(in the rows, 128 means zero)
name the system of each run
K_955, run 1 (11 x 22)
[[152 147 111 147 123 122 133 114 142 115  86 202 108 140 191 101 139 102
  136 107 102  87]
 [191 132 161 129 174 114 155 119 126 172 113 139 120  96 128 136 120 132
  140  79 177  78]
 [ 88 133 127  70 150  95 130 165 141 112 105 131 101  93  60 154 105 122
  150 135 188 112]
 [118  93  85 111  97 146  68 159 174  97  99  99 169  83 104 119  99 110
  135 116  99 129]
 [124 106  76 172 126 127 113 155 135 144 154 111 166 171 139 140 196  92
  145 101 103  91]
 [127 158 133 157 118 100 125 165 121 131 151 164  96 143 175 167 142 125
   45  98 146 101]
 [148 163 167 148 119 115 154 111  92 106 116 127 166 109  67 163  95 163
   77  92 152 134]
 [ 73 136 132 104 124 108 158 104 117  97  96 153 142 118  48  92 137  88
  126 133  86 131]
 [133 121 146 103 118 135 100 113 163 157 143 109 131  97 143  51 146  70
  111  92  82 127]
 [141 152 142 119 144 105 127 142 156 142 205  83 120 165 134 121 169 122
  156  82 170 148]
 [118 154 126 127 112 111 132 162 163  68 132 158  97 150 146 161 102 152
  123 102 156 204]]
K_836, run 2 (11 x 22)
[[ 82 149 141  84  98 118 117 116 106 121 115 168  59 125 124 144 120 122
   61 176 114 135]
 [180 138 168 144 105 162 107  84 117 138 143  77 191 108 113 106 106 153
  107 105 109 153]
 [ 71 110 127 108 123 107 194 119  97 119 163 127 101 171 111  97 159  93
  157 129 109 160]
 [150 136 152 106 119 169  78 134 170 153 114 132  97 116 207 101  99 135
  108 136 140 184]
 [152 150 131 161 152 139 159 109 103 142 141 107 178 191 112 135 164 151
  194 126 166 141]
 [107 133 115 103 130 112 132 116 149  84 107 190  50 124 143 136 116 144
  151 184 111 139]
 [206 101 140 148 151 166 110  92 140 171  97 112 165  85 129 130 107 149
  152 110 119 111]
 [ 85  98 109  91 138 100 180 134  80 130 140 116 101 143  89 131 141 110
  182 155 153  78]
 [131 103 127 117 121 142  75 170 164 109 119 107 114  64 170 125  64 158
  106 161 134 134]
 [122  96 103 184 152 139 155 154 101 150 122  94 203 152  93 154 156 123
  148 114 129 130]
 [ 66 136 102 108 102 123 105 148 112 118 103 171  77 137 145 149 136 114
   81 188 111 111]]
K_955, run 3 (11 x 22)
[[116 131 115 151 124 130 146 110 128 130  82 169 166 138  79 123 161  69
  109  73  75 135]
 [133 176 149 102 117 106 110 116 145 156 134 145 119 130 125  87 167  66
   99  72 133  83]
 [150 165 159 109 140  77 133 141 168  92 179 110 123 106 105 112 120 130
  129  56 168 123]
 [107 114 116 114 131 111 150 164 169  81 116 138 132 127  82 146 112 106
  148  62 134 200]
 [122 147  98 123  98 163  99 141 161 130  71 155 171 162 137 108 143  70
  135  73 122 159]
 [164 192 123 154 142 106 105 129 157 123 121 160 152 155 154 108 169 106
  146  85 152  75]
 [163 147 142 135 170  75 144 142 166 107 123 176  94  96 112 168 121 132
  120  71 151 101]
 [129 116 120  83 117 128 129 139 140 127  76 138 133  99  53 170 101 100
  129  63 145 136]
 [100 139  87  98  87 124  96 153 142 102  96 123 172 135 100  97 132  70
  153  91 131  83]
 [138 132 106 167 143  94 113 177 168 110 156 127 153 115 163  97 149  90
  119  69 117  81]
 [133 140 136 160 161 102 141 175 147 146 140 143 128 137 109 184 152 116
   79  57 161 143]]
K_783, run 4 (11 x 22)
[[154 117  99 143 121  83 152 146 142  73 149 170  68 129 168 171 115 150
  144  97 127  93]
 [143  76 125 127 127 148 169 166 111 146  75 129 141 101 133 147  76 105
  120  61 154 134]
 [ 63 161 124 111 134 114 131 166  97 121  89 128 166 131  96  89 129  83
  111 147 168  79]
 [120 143 132 161 163  94  77 158 184 111 157 119 142  74 123 106 144 128
   81 144  94 101]
 [147  94 116 150 153 118 136 110 138 173 165 118 124 134  73 190 191 117
  123  85  92 132]
 [122 155 106  93  50 137  99 114 112 119 108 159 104 167 113 185 137 108
   97  95 125 129]
 [158 145 135 146  69 137 125 127 123  71 136 102 187 130 148  83  90 131
  123  70 117 133]
 [104 143 160 157 168  90 206 127 117 108 144 153 121 141 130  76 140 103
  118 100 123 162]
 [121 159 178  91 161 136  96 134 167 181 109 139  96 104 119 116 126 110
   82 122 162 179]
 [137 159 127  91 129 126  84 112 160 121 152  84 151 140  65 129 151 140
  192 134 164 130]
 [141 123  82 136 124 101 123 123 180  68 138 174  90 148 152 145 144 135
  191 121  95 131]]
K_543, run 5 (11 x 22)
[[158 178 158 119 145  93 112 110 115 143 139 134 108  97 119 130 132 147
  113 139 172  35]
 [127  92 144 106 141  92 145 130 128 108 159  95 112  57  58 156  91 149
  113 114 120 113]
 [ 76  71  88  94  93 149 116 149 140 119 107 107 142 110  86 125 116  86
  129 115  84 163]
 [101 147  87 147  88 147  78 162 137 130 135 111 172 176 171 100 169  89
  120 127 122 118]
 [140 184 142 193 146  91 132 150 131 121 168 145 129 160 166 155 163 150
   76 111 148 117]
 [153 150 174 138 148 119 158  99 124 134 103 173 104 110  87 178 109 154
   75  95 134 172]
 [137 144 150  75  96 150 125  64 121 124  81 133 150 115  63  96 110 109
  149 114 108 147]
 [127 129 128 105 113 111 116 110 149 107 167  96 136 119 147  33 143  94
  172 126  99  98]
 [129  94 129 133 162 102 145 181 161 146 195 102  89 129 184 117 141 113
  135  90 151 132]
 [119 127 116 113 131 137 133 179 139 128 110 138 109 160 130 195 113 140
  136  98 195 189]
 [143 167 103 143 112 147 102 122 142  76  56 167 174 141 113 143 106 153
  161 146 141 140]]
K_465, run 6 (11 x 22)
[[162 142 131 138 137 137  95  78 153 126 133 144 106 120 179  89 136 160
  165 196  92 113]
 [164  62 118 145 158 119 176 107 118 151 170 123  79 122 165 150 137 155
  179 141 105 116]
 [117  77 123  87 116 155 142 148  93 147 103 120  82 116 150 169  73 155
  136 166 164 139]
 [135 112 113 151 120 168 107 139 104 110  73 109 189 104 145 116  75 168
  147 183 140 114]
 [ 91 105 105 192 168 114 142 149 111 119 122 136 151 119 145 111 149 133
  120 194  86  87]
 [123 100 136 146 152 137 105 129 110 200 140 122  92 104 142 170 148 136
   55 170 101 107]
 [136 115 135 117  84 155 107  92  75 146 160  71 143 125  89 171 124 170
  105 163 118 122]
 [ 97 104 115 132  66 133 139 110  98  70 142 114 139 120 132  99  96 139
  104 154  55 146]
 [120  86 139 157 125 160 163 123  97 166 122 122 146 135 179  75 127  91
   94 111  84 156]
 [103 158 172 127 141 147 145 122  82 181 154 101 127 172 160  96 146 135
  108 175 169 156]
 [145 162 173 141 138 133 114  88 144 105 157 121 114 117 139 111 109 192
  117 189 118 188]]
K_836, run 7 (11 x 22)
[[ 51 148 110  84 124 119 116 179 107 145  98 136 119 144 102 134 140  83
  114 152 181  94]
 [136 169 129 163 112 124  52 144 161  90 147 102 170 100 135 121 117 163
   89 157 118 113]
 [118 105 108 182 142  99 167 121 121 126 163 136 139 150  88 161 186 110
  105  90  65 136]
 [122 136 137  78  77 141 101 117 120 157 107 167  69 127 147 146 119  93
   63 101 123 127]
 [164 176 167 132  91 132 132 105  93 114 153  84 187 140 126  91 109 145
  125  88 166 113]
 [ 77 137 140 132 154  82 186 142 142  72 156 148  99 136 124  82 134 110
  138 126 111 175]
 [156 135 150 117 157 162  80 127 194 184  90 146 124 112 153 114 138 102
  120 105 130 181]
 [136 169 115 107 123 123 118 102 119 144 148 116 143 188  98 139 184 122
  198 129 169  96]
 [148 128 113 117 110  90 119 124 166  56 155 157  69 106 158 137 105 164
  154 136 107 117]
 [190  77 121 158 160 137 161 133 140 150  95 135 154  97 129 146 109 115
  151  53 121 123]
 [ 75 139 114  77 133 111 143 159 100 139  85 147 109 133 108 120 124  86
  145 141 185  71]]
K_306, run 8 (11 x 22)
[[138 123 125 124 128 132 109 145 182  99 164 126  91 138 212  92 114 144
  164 146 133 175]
 [164 100 110 166 168 151 152 150 155 134 107 152 127 153 166 171 120 159
  180 120 153 186]
 [125 143 110 124 138 146 123 132 110 129  48 187 108 139 141 172 109 149
  147 179 170 107]
 [173 123 123 134 133 126 110 105 123 112  84 140 142  68 131 123  91 155
  157 154 123  44]
 [115  68 107 109 160  91 158 140 116 131 147 102 112  81  79 139 125 119
  165 135 121  60]
 [ 94  83 110  89 111 135  88 183 128 167 141  77 116  89 120 148 116 105
   86 129 138 108]
 [113 134 111 160 108 150  79 154 120 136 159  59 201 146 111 143 147 143
  110 149 135 132]
 [ 83 142 115 194 129 114 134 131 105 108 152 139 145 156 124 139 167 137
   70 172  72 139]
 [152 134 166 165 128 142 146  81  97 176 120 155 129 129 126 140 148 119
   49 102  83 139]
 [134 173 180  86 104 121 159  56  80 144 147 121 112 150  85 111 136 130
  121 125 143 136]
 [118 133 162  79  92 122 138  94 142  92 158 114  96 113 138  53  97 123
  138 129 101 170]]
K_306, run 9 (11 x 22)
[[137 138 106 184 112 138  94 153 137 118  96 150 178 111 162 109 129 107
   69 109  89  90]
 [138 160 143 170 173  87 165 116 102 150 150 135 153 147  81 143 187 119
  120  98 139  85]
 [102 169 163  84 115  90 111 123 137 118 138 151  74  93  87 137 119 114
   49 115 127 128]
 [156 132 139 109  91 145 109  98 151 117 135  90 178 120  77 102 122 107
  142  56 108 165]
 [ 74 141  98 112 102 112 147 140 130  97 154 138 120 193 136  96 173  77
  162 116 117 143]
 [167 151 143 159 123 134 112 154 164 132 139 154 114 138 221 107 125 116
   88  76 133 144]
 [155 178 153 150 169 108 162 126 132 114 120 148 143 162 101 159 135 158
  164 101 191 163]
 [102 161 125  90 124 112 114 124 159  75  60 198  93 100 105 121  98 120
  123 144 122 135]
 [183 107 111 120 129 137 116 106 161 137  96 134 158  98 119 103 131  94
  186  70 110  79]
 [101 123  93  95 133  82 138 168 132 117 167 126  85 150 127 141 155 105
  172 117 172  67]
 [139 122 123 136 115 119  85 197 167 105 137 111 133  90 156 153  83 137
   77  87 152 132]]
K_543, run 10 (11 x 22)
[[131  84 127  86  84 135 168  91  79 127 105 154  72 106 132 141  83 128
  121 129 103 106]
 [102 103 135 102  96 154 144 144  70 139 107  83 172 115 138  71  84 106
  134 139 153  96]
 [ 63 128 126 156 179 105 136 186 128 120 154  98 156 126 129  88 145 122
  130 188 149 121]
 [119 119 130 157 180 140  81 159 174 169 132 123 116 117 130 171 151 154
   89 170 125 181]
 [156 139 112 134  98 159  98  81 120 150 127 131 132 167  91 202 162 161
  137 140 108 162]
 [150 140 122 130  60 130 135  63  89  83 135 154 111 143 153 119 113 154
  125 146  74 108]
 [147  92 160 144 127 131 195 111  72 146 136 119 125 109 174  73  99 114
  103 102 110 101]
 [ 70 125 165  91 164 122 173 156  96 167 133 103 111 132 116  89 120 104
  125 150 186 148]
 [104 144 144 115 153 147  79 157 171 127 130  84 152 113 119 109 114 156
  146 186 171 186]
 [154 108  95 174 154 144 107 108 173 122 146 124 147 150 123 157 168 157
  186 155  82 166]
 [162 109  99 128 101 140 125  89 124 145 124 174  65 158 180 169 151 136
  137 138  89 114]]
K_465, run 11 (11 x 22)
[[101 108 126  87 148 101 125 131 157 104  99 156  85  60 118  82  99 102
  140 151 106  91]
 [154  76 113 122 160 152  98 152 160 195 132  78 151 101 134 115 145 101
  165 109 140 103]
 [ 85 130  88 122 118 114 100 192 133 106 169  92 123 167 133 170 144 144
  141 162 174 132]
 [151 132 110 182 108 140  97 152 151  91 101 159 146 117 146 181 103 158
   69 108 103 161]
 [116 135 116 164 124 128 173 100  70 138  88 165 166 158  80 157 160 107
  112 110 106  98]
 [110 169 158  91 102 104 113 104 102 133 126 150  91 104 129  94 127 101
   66 141 126  63]
 [168 117 168 123 136 115 125 106 143 141 185  61 154  81 102  88 120 135
  126  86 118 122]
 [ 65 103 121  92 129 118 147 155 145 109 165  95 113 144  92 111 136 105
  152 130 123 202]
 [136 137 117 124 100 183  76 136 175 144  92 144 138 155 180 120 128 112
  122 114 122 203]
 [158 170 120 179 132 128 155 106 108 117 138 148 159 204 158 135 169 145
  173 120 148 121]
 [135 161 154 126 148  80 165 116 124  98 125 196  53 113 148 146 108 152
  100 134 140 112]]
K_783, run 12 (11 x 22)
[[143 144 120 130  83 135 125  70  69 140 120 144 121 152  92 196 148 157
  102 149 107  93]
 [150 118 136 120  50 137 132  83  93  81 129 126 131 103 136 113  76 152
   98 120  75 118]
 [100  89 157 123 117 129 195 105  88 126 153 102 134 122 135  57 111 108
  124 118  91 161]
 [ 71 143 164 101 140 137 123 142 131 167 146 115  97 142 148  89 139 108
   85 174 140 192]
 [136 150 140 128 142 158  73 122 159 147 157  80 151 143 121 134 146 171
  148 176 152 189]
 [153 139 107 156 137 136 128  82 140 104 124 156 118 172 128 161 156 173
  198 169 109 154]
 [194 110 125 121 110 160 138  89 118 144  83 171  96 127 193 133  98 146
  161 127 121 112]
 [140 112 148  96 124 128 171 124  70 137 125 106 118 117 162  96  82 138
  161 137 182  72]
 [ 71 105 135 112 160 100 147 179 123  99 133 114  97  78 133 105  82 143
  122 187 153 120]
 [ 99  69 108 142 176 152 102 164 151 170 110  95 152  89 105 137 135 121
  131 176 108 146]
 [108 124  82 146 126 147  84 120 116 169 120 127 140 163 118 167 193 118
  135 186 106  88]]

runs to name
run 13 (2 x 22)
[[100  80 115 121 158  96 155 143 109 120 112 130 114  62  72 149 106 127
  124 150 107  70]
 [101  83 106  96 115 154  74 159 131 171 107  87 145  77 108 128 116  98
   99 144 116  94]]
 : K_465
run 14 (2 x 22)
[[133 116 142 140 201  94 152 160 147 125 100 137 137  68  72 152 103 136
  134 114 159 108]
 [ 86 123 101  89 148 129  74 149 158 146  87 123 134  95  56 152 144  99
  139 160 132 105]]
 : K_465
run 15 (2 x 22)
[[113 155 120 108 121 113 129 115 140  68 138 146  86 148 122 149 117 180
  184 188 149 161]
 [181  87 106 147 138 147 131 108 161 119  69 179 114  95 159 139 101 136
  162 118  85 128]]
 : K_465
run 16 (2 x 22)
[[118 139 120 101  94 108 122 149  87 153 183  87 118 161 135 145 154 109
  112 102 171  66]
 [110 156 150 151 109 106 113 170 129  78 175  91 149 109 132 117  92 157
   63 117 145 155]]
 : K_306
run 17 (2 x 22)
[[103 130  85 154 140 128 140 115  95 117 103 143 158 163  76 175 161 149
  171 182 120 109]
 [158 123 111 146  97 146  89  98 131 122  89 172 112  98 176 128 114 132
   92 146  70  83]]
 : K_783
run 18 (2 x 22)
[[124  83 131  92 147 153  93 175 155 176 114  77 139  79 141  96 101  99
  136 119 161 121]
 [ 85 132  93 141 136 124 106 193 127 122 155  81 167 166 121 145 155 132
  157 155 177 115]]
 : K_836
run 19 (2 x 22)
[[149 158 149 102 116 112  62 143 150 130 149 109 105  76 120 158 103 159
   72 134 159  92]
 [120  95  99 138 110 108 144 126 117  79 158  88 159 121  50 175 126 153
  152 114 103 134]]
 : K_955
run 20 (2 x 22)
[[ 78 126 119 103  86 172 117 106  88 140  73 139 141 144 135  86 121  99
  119 185 100 139]
 [137 145 152 150 124 138  93 115 124 143 177  83 146 126 185  64 140 145
  111 180 109 114]]
 : K_783
run 21 (2 x 22)
[[102 125 158 116 151 113 159 112 136  80 106 159  94  83 109  98  77 154
  121 171 102 181]
 [147  84 137 106 134 183 116  83 140 188 103 100 151 118 110  97 138 110
  172 134  93 173]]
 : K_955
run 22 (2 x 22)
[[201  91 157 135 129 150 142 108 105 169 133 102 125  81 143 155  87 162
  113  93 140 109]
 [ 71 120 130  85 124 123 157 134  79 112 131  91 130 132  72 130 104 147
  159 185 168 133]]
 : K_306
run 23 (2 x 22)
[[111 112  81 102  91 111 103 163 130 109  95 146 133 113  94 161 129  79
  117  83 123  58]
 [126 124 105 143 104 105 114 176 121 112 132 107 175 107 124 120 124  89
   89  65 129  55]]
 : K_955
run 24 (2 x 22)
[[128 166 168 132 163 134 146 120 123 151 166 111 116 172 169  92 147 156
  158 169 177 176]
 [144 144 141 128 162 135 131 102 163 118 125 154  97 148 123 159 133 175
  175 167 138 209]]
 : K_836
run 25 (2 x 22)
[[109 104 121 116 147 112 124 132 137 171 205  96  74 152 159 124 181 116
  140 156 120 122]
 [137 109 111 128 106 151 101 158 130 139 151 111 101 156 155 210 120 172
  110 140 151 178]]
 : K_783
run 26 (2 x 22)
[[120 167 180 151 148  92 172 115 112  82 153 114 163 106  90  73 105 141
  107 111 135 141]
 [102 135 163 102 172 109 138 108 171 140 120 156  83  96  80 104 142 104
  117 133  98 183]]
 : K_783
run 27 (2 x 22)
[[130 159 127  92 136 158  99 106 145 161  55 152 156 144  93 108 145  89
  181 127 156 128]
 [156 167 126 113 131  91  83 109 169  98 164 120 115 112 134  94 148 138
  175 149 135  58]]
 : K_543
run 28 (2 x 22)
[[125 128 102  81  99 121 121  94 118 157 126 159  84 150 140 118 170  76
  151 119 110  62]
 [181 130 142 116 101 104 121 135 136 115 195  90 102 115 177 126 107 148
  128  79 157  94]]
 : K_306
run 29 (2 x 22)
[[123 126 144 167 137 140 145 134 125 128 108 138 156 127  78 184 121 149
   78 105 115 203]
 [ 97 170 123 108  91 148 119  79  99 132  74 167 147 160  80 122 155 101
  117 153  98 130]]
 : K_465
run 30 (2 x 22)
[[105 158 127 195 130 135 117 147  99 106 108 119 206 132 108 133 128 152
   78 166 123 125]
 [ 96 145 136 168 141 108 129 100 113 133 131 159 124 118 100 126 170 120
   56 162  57 115]]
 : K_465
run 31 (2 x 22)
[[146 142 143 113 150  98 125 164 156 165 178 110 100 135 158 118 154  99
  124  69 184  94]
 [119 172 140 120 131 105  97 175 170  87 154 113 131 127  99 166 110 157
  110 111 184 175]]
 : K_306
run 32 (2 x 22)
[[ 84 166 154  78 112 136 150 123  96 125  61 154 134 132 101  87  97  91
  119 127 169 137]
 [128 163 153 130 159 122  91 133 163 118 134  91 183  93 117  46 121 123
  150 146 147 109]]
 : K_543
